One turn sends every row of this set to another row. A few are shown first. Where does it send the rows asked after them?
kimo: [ 21   2 -21 -20   8  14 -11  12 -14  -6  -5  -4   6  -5   4 -18   2  -1
  -2  16]
pagen: [  7  12 -19 -28  -6   3 -11  20 -12  -6  -6  -5  -5  12  12 -23   5  -8
 -15  17]
saru: [-20  -2   5   5  10  36   2  20  -4 -11  -5 -14  -1  21 -15 -14  20  -1
 -11   1]
ked: [  0   3 -20  -5 -37  -3 -21  14 -13  -4  28 -10   7  -6  -7   2  -4  18
   0   8]
vimab: [  4  -2  10  -6  -6   8 -32   1  -3   5  13   4  17  11 -10 -22  27   3
 -32  -1]
Bav: [-13  29  -6  12 -24 -10   4   2 -11   1 -13 -12 -23  -3 -18   6  14 -10
   0   3]
kaba: [-13  22  -3  12 -25   4  -8  -6   6  10  30  11   9  17   6   4 -15   3
 -14 -18]
lipe: [ -1   6   6   5 -14  17  19  12  -7  17   7   2 -16  12  17 -32  11  18
 -15  -5]
pevup: [ -9  -6   8   9 -30 -12  22  -8  -9   7  -5  -8   5  -5 -21   7  25  -1
 -15  -4]
nibav: [-11  10   2  -1 -24  22  -9  19   3   2  21  -3   5  46   5  -7   7  -1
 -17  -7]
loko: [ -8  -3 -14  20 -18   1  13  -5  -9   4  25  23  19   2   4   7 -13   6
  -1 -13]
tis: [ 12  19 -12 -13  -4  17   2  15   3 -14 -22  -2  -9  22   2 -12   6  -9
  -1  12]
fovat: [-10   0 -10   9 -31  -4   8   4 -17  -1  26  17  14  -7  12  11 -12  16
  -6 -10]
rom: [-12 -14  -3   4 -22 -15  17 -13  -8  20   5  -1  11  -4 -21  -6  23  -5
 -16  -6]
nove: [ -5  19  -8  16 -32 -23  -4  14 -19 -19   5   6 -11  -1   8  -4  -6   6
 -14   9]
muv: [ -3  31 -15   7 -12   0 -21  -3 -11  -3   8  11 -11 -22  -5   9   0  10
  11  -1]
Vadak: [-17  14   2   2 -24 -17 -12  -7 -11  -9  19  17  10  -7  13  17  -2  -1
 -13 -14]
Siti: [  8  12 -22 -15   2  23  -3  16  -6   1 -18 -16   3  10  -8  -6  -5 -14
   9   8]
ranem: [-19 -11  -6  -2   6  -3   0  -1 -22  22 -14  -1  11 -18  -1 -15  10 -11
  -3 -15]
bur: [ -1   4   3  12 -33  14  20  -5  -4  23  11 -11   1   1 -27   4  19  15
 -13  -3]
gizib: [-14  -1  -7  23  -5  15  22  14 -10   3 -16  16   7  13   5  -7 -11  -2
   5 -17]
Sekat: [-27  -5  -3  -8  13  16 -16  21 -12 -13   0   5   5  -6  14 -25   2  11
 -12  -6]
pila: [-22   2   0  -5  15  21 -22  20 -14 -12  10  -3   4   0  13 -24   1   8
 -20  -3]
rif: [-23  -6   7   1   9  28  -3  16   1 -15 -14 -18   5  15 -15 -13  18  -4
  -9  -4]
talu: [-25  -1  -7  -4  11  24 -11  25 -17  -9   8   8   0   1  12 -27   2  12
 -17  -1]
fanit: [-27  -9   0   0   6  31   8  21  -3 -11 -14 -10   0  15 -13 -15  20   0
  -5  -2]
suno: [ -2  10  15   7 -22  -8  -1 -20  13  13   6   1   2   6 -19 -11  26   1
 -28  -8]
zir: [ -5  19  16   9 -25   2   1 -16   3  13   1  -7  -2   0 -27   9  28   0
 -21  -6]
tadur: [ 14   1 -20 -14  -5  13  -7  20  -8 -15 -14  -6  12  22 -12 -10   5 -14
  -8  18]
Lepe: [ -9  25  -4   9 -27   8 -15  -1  -6   7  32  16   8  -1   4  12 -11  14
 -14 -13]
roke: [ 10   0  -2   7 -39  -7  10   9  -6 -16   7 -21  -8   7 -14   1  20  11
  -4  15]
zures: [-16   2  -3  -3 -20 -14  -6 -14   3  -9  25  18  16   6  11  12   5  -7
  -5 -16]
bado: [ 10  20 -19 -11   2  12 -10  18  -9   2 -21   3  -4   1   3 -26 -12  -1
 -10   9]
pame: [ -7  -9   2  -5   6  11 -20  -7  -3 -11   5   4  24   6  -2  11  19 -16
   9 -14]
sabut: [  0   6   3  15 -20  10  23 -14   1  31  16  -9  -4   1 -14 -11  14  10
 -13  -8]
lib: [  5  11 -12  10 -26  10 -16   2  -3   5   0  -8   5  -8 -43   6  12  10
   5   7]

gizib moves to ranem
zures moves to suno
muv moves to lib
Now these:
bur moves to fovat
tis moves to bado
talu moves to fanit

One turn sends every row of this set to another row. A few are shown first. Where does it send the rows asked after them?
sofit: [ 26  -8  14  -2  -2  -7  10  -2  -6  -9  13   1 -22   1  -1  21  -9  -3
   5  11   4  17  -1  -8 -21 -32  20  -4  12  12  -4 -13]
Gab: [-14  -9 -19  10   8  18  13 -18  11  -4  -3   8   5 -13   1   3   4  23
  -8 -11  -1 -25  15  -4  -5  -3 -32   3  -5 -17 -11   4]
siv: [ 22 -13  18   3  10 -12   8  -1 -10  -4  11 -12 -13   9   3  23  -6  -3
   7  10   7  16  -3   4  -7 -30  19  -4  14  18 -14  -8]
kivim: [ 19  -4  18   2   2  -4  12   0  -9 -10  12   0 -33   7   1  17  -5  -3
   9  12   0  16   8 -10 -18 -31  17  -2  20   9  -5  -6]
laf: [ -6  -8   7  -2   0  14  22 -21  -1   4   5   2   4 -21   0  -9  -6  17
 -19 -26   8 -26   8  -8 -14   7 -18  -2 -20  -4   0  -8]
duru: [ -5  -9  11   0   0  13  14 -20   4   8   7  -1   9 -20   1 -14  -9  16
 -19 -22   2 -28   9  -9 -14   5 -19  -3 -14 -15   5  -7]
Mus: [-14  -9 -10   1   6   2  22 -12  -2  -2  -5  -5   2 -16  16   3  -1  14
 -12  -8  14 -21  12   2   0  24 -19   6 -28  15  -7  13]
gub: [ 17  -6   6   3   5 -16   5  -4   0  -8  10   0 -30  13  13  22   1   4
   9  16  -5  14   5   1 -12 -28  13   5  21  12 -12 -12]
ziki: [-13  -1   8   5  -3   1  21  -8  -6   6  -8   1 -12 -26   1 -16  -4  18
 -12 -24   8 -24  22  -6 -11  17  -6   7 -17  -7  -1  14]
kizo: [-16  -9  -6  -2   2   0  16  -9  -2  -1  -5 -13   5 -16  12   1  -7  15
 -13  -5   9 -24   8   4  -2  31 -21   7 -21  18   0   7]
gazu: [-13  -1   3   6  -1   6  26 -12  -7   3  -7   6 -12 -24   1  -9  -2  13
 -11 -20  14 -22  21  -9 -13  14  -8   4 -26  -2  -6  16]
soku: [-10  -6 -21  10  -2   0  10  -3   5  -2 -15  11  -3 -29   5  -2   3  17
  -3  -7  10 -20  23  -5  -9   8  -9   7 -20 -15  -1  25]
Duza: [ 23  11  13  -1  -2 -22  -3   3 -11  -6 -23  15  -8   7  10 -11  16 -29
  20   2  13  18  -4  -8  -3   1   9 -11   2   6   0   2]
nup: [-18  -7  -6  -2  10  19  17  -7   6  -7  -2 -10   6 -14   6  -3   0  24
 -13 -16  -4 -23   9  -2   7  14 -34   5   5   3   1   1]
gekek: [-30  15   0   1  -5   3 -13   5  12  -3  11  -2   0  -4 -10   6   7 -12
  -2  18 -23  14  -8  -1  22   6  12   8  21   5   6   7]
gefu: [ 16  10  10   5  -4 -18  -2  -1  -9 -10 -25   6 -11  16  -1  -2   9 -27
  20  15   6  17 -12  -8  -2  12  -3  -7   9  13 -21   5]
gafat: [-23  11  -3   6 -17  -3 -16   3  17  -4  10   7  -5 -10 -18   5   6  -9
  -2  16 -25  12 -10  -6  13   7  20  10  17  -4  -1   7]
mil: [ 23   7  13  -7  -1  -9 -11 -12  -1  -5 -11  10   8  18   2  -7   9 -22
  13   2  -2  10 -19  -5  -7  -7 -15 -14  18   4  -2 -28]
Tugir: [-19  17  14  -5  -3  -4 -13  -3   4  17  14  -3  20 -12  -5  -3   1 -21
  -9  11  -9  16 -11   4  12  -7  28   1   1   0  13   2]
Liru: [-26  17  12  -1  -3  -7 -16  -7   4  17  14  -8  16  -1  -6   3  -1 -19
  -8  20 -14  12 -14   9  13   3  19   6   4   8   2   1]
Daf: [ 18  18  31  -5  -2 -15   4  -8 -12   0 -16   5  -9  13   4 -19   9 -22
   9  -5   1  15 -14  -7  -5   5  -2  -8  16  13 -12 -15]
Guz: [ 25   2   5  10  -2 -16 -15  -6   0  -7 -21  18   1  14  -5  -4  13 -25
  23   6   3  12 -10  -7  -6 -12  -1 -13  12 -13 -16  -4]
molob: [ 24 -15  11  -1  11 -13   8   1  -3  -9  12 -10 -15   9  18  22   0  -2
   6  13   3  18  -3   2  -2 -27  16  -2  14  19  -8  -9]
vopul: [ 19  12  13  -2   3  -3  -4  -2  -3 -11 -19  12  -3  11  -7 -11  16 -14
  16 -11  -5  15 -13  -6   2 -12 -10 -10  35  -2 -10 -16]
Mev: [-12  -7 -22  12   3   8  14  -9   3  -3 -11  15  -3 -21   3   3   5  14
  -1  -8  13 -22  25  -7 -10   1 -15   2 -23 -15  -2  22]
luso: [ 15  13   2  -1   8  -6 -10   0 -10  -7 -24  10   7  16   0   0  13 -28
  25  12   9  17  -7  -2  -1 -13 -11 -14  18   3  -2  -1]
Mola: [-19  11   1   2 -18  -6 -16   7  13  -1   8  13  -6 -18 -19   0   8  -9
  -2   2 -18  11  -5  -5  12   2  31   7  12  -7  12   5]
kige: [ -9  -3  -7   0  12  19  10 -15  -1  11  -2  -2  29 -22   4  -3  -8   9
 -11  -6  13 -19  13  -2 -12 -12 -23  -6 -17 -16   9   8]
bub: [ -9  -6  -8   0  14  21  15 -18  -2   7   0   1  25 -19   0   1  -4  12
 -11 -16  14 -21  11   0  -9 -12 -25  -7 -17 -10   3   2]
moro: [ 18  -4   9  -1  12 -12  11   0  -3  -7   9  -7 -21   9  19  19   3   3
   6  14  -2  20   3   3  -3 -31  13   4  23  18 -12  -7]
regi: [-14  -7 -12  10  13   9  16 -16  -5   8 -10  -4  19 -15   4   6  -5   7
  -6   0  20 -18  14   4  -7   1 -20  -1 -28  -2 -14  22]
tizif: [-13   8  19   1 -12  -6 -16  -5   9  14  18   4  12 -13 -12  -5   0 -20
  -9   5 -13  11 -13  -3   8  -4  33  -1  -2 -11  10  -1]
Dugil: [ 17  -6   8   1   4 -11   6   2  -5 -12  11   4 -34  11  10  21   1   0
  12  12  -1  13  12  -4 -13 -29  16   1  19  10   3 -10]
dubi: [-17  -4  -6  -2  10  16  25 -13   4  -5  -1  -4  -1 -14  11  -3   5  25
 -15 -21   0 -23  11  -1   3  14 -31   6  -4   7  -5  -1]
Lubar: [-27  11   2  -3  -6  -6 -18   0  11   3  15  -5   9   1  -3   8   4 -16
  -5  21 -18  10 -12   5  20  11  14   7   8  11  12  -2]
zaz: [ 23   8  12  -9  -9 -15   0   2  -2 -19 -18  11 -13   8   5  -9  15 -17
  13  -5  -1  14 -17 -10   2  13  -4  -7  18  19  -3 -17]
lupop: [-12 -10 -21  12   5  16   8 -11  14  -5  -8   3   8 -18  -1   2   1  22
  -7  -3  -4 -21  13  -6  -3   0 -30   4  -1 -21 -13  15]
dul: [ 23  -7  14  -4   6  -8   9   2 -13  -5   9  -5 -14   1   0  21  -7  -3
   7   6   9  18   0   2 -14 -36  22  -5  16  18  -2 -11]
Fudiv: [-16   0  -9   7   9   4  13 -14  -8  13 -12 -10  19 -18   5   3 -11   7
  -8   7  18 -17  14   5 -12   8 -18   3 -26   1 -10  24]
fumev: [-19  12  18   5 -13  -4 -14   2   7  10  12   6  -1 -15 -23  -8   3 -14
  -5  -3 -16  10  -7  -4  11  -3  35   3   9 -13   6   5]

Daf moves to Duza
Fudiv moves to kige
Tugir moves to tizif
Now these:
Dugil moves to gub
bub moves to laf

One turn sends every row of this set to another row. A few are shown first. Where does it send the rows asked after them?
Koved: [ -5  -1  13   3   4  -1  18  18   6   9  15 -11   7 -16   8  -4 -27  -6
   8  22  -1  14  17  17  12   4]
Tativ: [-31  -5 -16 -22 -12   5  13  14  14  -4  10  23   5  23  -9   2  18   4
  -4  -1  10  13  -3  -8  -2  -8]
tol: [ -2 -21  -9  12  14  16   0  -2 -11 -10  -8  -7   0   7 -35 -20   2   1
  14 -18  -6  13  -1   5  10 -29]
soleg: [-25  24  -2   5 -14 -11 -28  -8  -3   0 -12   8  10   4 -17 -13   1  -4
 -19  -1  17   0 -16  -5  -6 -15]
Lobi: [  7   9 -27  -2   5  -2 -14 -14  -9  -2 -20   4  -3  -8   6  -8  17   9
  -6  -4  10 -11 -19   7 -16 -21]
Gopa: [ 19  -6 -16  -2   5  -5 -12 -10 -13  -1 -23   3   0  -9   0 -13  28   8
  -4   3  20  -1 -24   1  -8 -14]
fezi: [ -6   1  15  -9   3  -4  14  14   6  -2  21  -7   0 -15  20 -10 -32   5
  -2  12 -12   3   9  13  -1   7]
separ: [-10   3  11  -2   6   2  18  13   5   4  23 -11   2 -14  16   1 -24  -1
   5  11 -13   6  17  20   2   5]
puz: [-14   1  19 -11   6   1  18  16   1   0  16   4   1 -16  20 -10 -24   2
 -11  15  -7  10  16  12   1   8]
mosa: [  6 -19 -16   5   8  24  -1   8 -19   0  -7   5   5   7 -27 -17  18   3
   3 -19  -6  26   1  14   6 -12]
Kun: [-13  12   5   5 -16 -14 -27  -3  -7   4 -14   9  14   3 -21 -16  13  -5
 -18   5  26  11 -19  -9   1  -6]
vupi: [-12  14   3  -2 -16 -11 -28  -8 -10  -2   3   4   6   8  -6  -8  20   8
 -18 -14   3   1 -25  -3 -18   3]
sef: [  0  -9  19  -2   4   1  20  20   0   8  19  -8   6 -15  12  -3 -12  -2
   4  18  -3  19  15  17  10  14]
Vemu: [  3  -7  19  -9   1  -4  16  21   2   4  14  -2   5 -18  16 -13 -22   1
  -5  21   0  17   9  12   7  15]
nutut: [  1   4   8   8 -18 -21 -29  -4  -5   0  -7  -6  12   4 -21 -16  11   0
  -6   2  20   7 -30  -9  -1  -1]
dinod: [-17  -1  20  -3  10   6  22  13   0   4  18  -1   2 -14  16   0 -15  -4
  -3  15  -7  14  23  16   6   4]
Sibim: [-26  17   7   2 -10 -12 -27 -15  -5  -8  -3   3   4   7 -11 -10   9   3
 -17 -11   6  -5 -21  -9 -14 -13]
runik: [-15  -7  26   2  11   0  22  11   4   1  15  -9   2 -14   8  -4 -22  -6
   6  19  -2  11  19  10  13  -3]
lidur: [ -4  -1  17  -5   2  -6  16  18   7   2  12  -6   5 -18  11 -15 -36  -2
  -1  24   1  10  11  10  10   5]
sevu: [ -3 -15 -15   5  12  26   0   4 -19  -2  -8   9   4   7 -26 -16  16   2
   0 -20  -6  23   5  14   5 -19]
fivo: [-13 -22  -6 -16 -13 -11  11   9  20 -14  19  -3   1  25 -16  -1  12   9
  17  -3   5   3 -21 -17   0  -7]
Gagiz: [ 15   5 -27   2   2  -5 -14  -9  -8   3 -28   4   2 -11  -4 -13  15   3
  -3   8  24  -3 -20   4  -5 -21]
sav: [-21   3 -31 -17 -19  -4   7  14  24  -5  17   4   5  23 -11   4  -3   8
  11  -5   0  -1 -13  -2  -6 -10]
neb: [  1  -3 -31   9   5  21  -5   5  -9  -1  -5  -3   5   6 -28 -15  -5   3
  10 -22 -13  12   1  20   1 -22]
nelet: [-30 -15  -4 -13  -8  -7  13   7  22 -13   7   7   3  23 -22  -4   5   0
  11   5  15   4 -10 -21   9 -21]
muz: [  0   2 -15  -3  11   1 -10 -17 -12  -4 -25  12  -4  -8   3 -10  25   6
 -11   0  18  -6 -15   0 -11 -25]
Nalar: [  2  13  -4   3 -23 -18 -32  -2  -4   2   1  -6  11   6 -13 -11  11   6
  -9  -7   9   2 -32  -1 -12   6]
kolep: [ 15  -3 -17   0   6  -8 -14 -16  -8  -7 -18  -5  -5  -8   2 -10  19  11
   2  -3  11 -12 -26   0 -13 -20]
bofol: [  1 -11  26  -9   4  -7  16  15   3  -4  21  -9   0 -15  17 -13 -23   5
  -1  15  -8   9   6   7   3  12]
ras: [-10 -16 -16 -20 -19  -2  12  22  14   1  10  15  11  22 -14  -1  21   5
   4   5  16  20 -13  -7   4   5]
Kufub: [ -3 -11  24  -1   7  -2  20  12   3   1  25 -16   1 -13  13  -1 -16   1
  10  13 -11   9  11  13   6   7]
Pazik: [-13  -6  28  -7   9  -4  19  12   4  -4  12  -1   0 -16  13 -14 -28  -1
  -5  20  -1   9  14   5   8   0]
sipo: [  2 -22  -9  10  12  16  -2  -2 -12 -11  -2 -10   0   8 -31 -18   5   5
  16 -23 -12  11  -5   7   5 -24]
rimi: [  6  -6 -31  11   4  19  -5   8  -9   2  -9  -4   8   5 -31 -17  -6   0
  12 -17  -6  16   0  19   7 -22]
tazu: [  5   1 -16   3   9  -6 -12 -17  -7  -6 -29   3  -3 -10  -5 -14  13   2
  -2   6  22 -10 -18  -4  -5 -31]
belaf: [-16  -1 -29 -12 -21  -8   7  20  26   0   6   5  12  20 -22  -2  -8  -1
  13  10  17   8 -11  -5   8 -13]

sav moves to Tativ
Vemu moves to bofol
nutut moves to Nalar
Now these:
sef moves to Kufub
Lobi moves to muz
tol moves to rimi

